Read these off the table that follows.
1) What is the first entry in reading order?
2) What is the second smallest entry?
3) What is the fifth-last entry, reading row by row?
4) What is the second largest entry?
5) What is the smallest entry in the last column?
6) What is the first entry in the row that holds the largest entry?
7) What is the entry just left of the largest entry?
8) What is the 4th entry, reading row by row?
[[-32 -38 -23  -3]
 [ 11 -58   5   3]
 [-23 -38 -17  21]
 [-16 -63 -17  -4]]
1) -32
2) -58
3) 21
4) 11
5) -4
6) -23
7) -17
8) -3

[[  2  -5  -3   2   7  -9]
 [-18 -11  -7  12   3 -11]
 [  7  -6  -9  14  32 -22]
 [-18  -2  -1 -15 -23  -2]
 [  5   4   3  -3  -3   7]
 [ -5   6 -10  14  25 -15]
 [-15  13  -3  -9  -9   0]
 [-16 -12  -5  -9 -10 -15]
 [  1   4  -5   7  16  -8]
 [ 25 -24   1  -3  11 -16]
 [ 14  18 -13  24  58 -21]
 [  8   6   8  -9 -13  16]
 [ 14  20  -1   2  21   1]
 [-11  -7 -10 -28  -7 -32]
 [ -2  -2  -2  -3  -1  -6]
 [-16  -6   1 -13 -24   0]]
Counting starts at 0.
The entry in the bottom-left corner is -16
Find the entry just right of the largest entry.
Answer: -21
The entry in row 2 and column 0: 7
The smallest entry -> -32
The entry in the top-right corner is -9
The entry directly below the largest entry -> -13
Find the top entry of the column that holds the largest entry.
Answer: 7
The bottom-right entry -> 0
The entry at row 2, column 1 -> -6
Find the entry in row 0 and column 2.
Answer: -3
Find the entry directly above the largest entry.
Answer: 11
The bottom entry of the column that holds the largest entry: -24
Find the entry in row 0 and column 1.
Answer: -5
Find the entry at row 1, column 0.
Answer: -18
Find the top-left entry.
Answer: 2
The entry at row 1, column 2: -7
Find the entry in row 1 and column 1.
Answer: -11
Find the entry just left of the largest entry.
Answer: 24

[[  1   4  15  16  -9 -10]
 [-23  14 -37 -28 -33   2]
 [  0 -21  -7 -35  13   0]
 [-17  -2 -35  25 -34  -3]
 [  6 -33   6 -40  23 -32]
 [  9  13  -9   8 -15 -17]
 [ 33  -1  -3  17 -13 -17]
 [ -3 -32  27  17  -2 -21]]
Counting starts at 0.
The entry directly above 14 is 4
The entry at row 0, column 0: 1
The entry just left of the smallest entry is 6
The entry in row 1 and column 2 is -37
The entry just right of the smallest entry is 23
Which number is the entry in row 1 and column 0?
A: -23
Which number is the bottom entry of the column that holds the largest entry?
A: -3
Which number is the bottom entry of the column that holds the smallest entry?
A: 17
The maximum is 33
The top-right entry is -10
Which number is the bottom-right entry?
A: -21
Which number is the entry at row 2, column 0?
A: 0
Which number is the minimum?
A: -40
The entry just right of the largest entry is -1
The entry directly above 25 is -35
The entry directly above the smallest entry -> 25

array([[ 78, 145, 121,  95, 184, 120,  77, 175, 139, 151,  87, 176,  33,
         85, 132,  90],
       [155, 149, 161, 180,  44,  91, 152, 120, 146, 132, 123, 188, 189,
        161, 137, 201],
       [158, 144, 172, 197,  20, 135, 156, 150, 149, 123, 102, 188, 176,
        110, 124, 238],
       [109, 208, 210, 187,  85, 125, 167, 213, 179, 174,  99, 129,  77,
         79, 105, 162],
       [ 67,  91,  97,  66, 138, 234,  37, 120, 100, 103, 172, 124, 131,
         66, 162, 122]])
The entry just left of 138 -> 66
The 3rd largest entry -> 213
The entry just right of 79: 105
The entry just right of 99 -> 129
Which number is the entry just left of 122? 162
Which number is the first entry in reading order? 78
The entry just left of the smallest entry is 197
The entry just left of the largest entry is 124
The 5th entry in reading order: 184
The fourth entry in reading order -> 95
Which number is the entry just left of 150? 156
The entry just left of 79 -> 77
The entry just left of 131 is 124
Which number is the second largest entry? 234
Which number is the 2nd entry in reading order? 145
Which number is the second smallest entry? 33
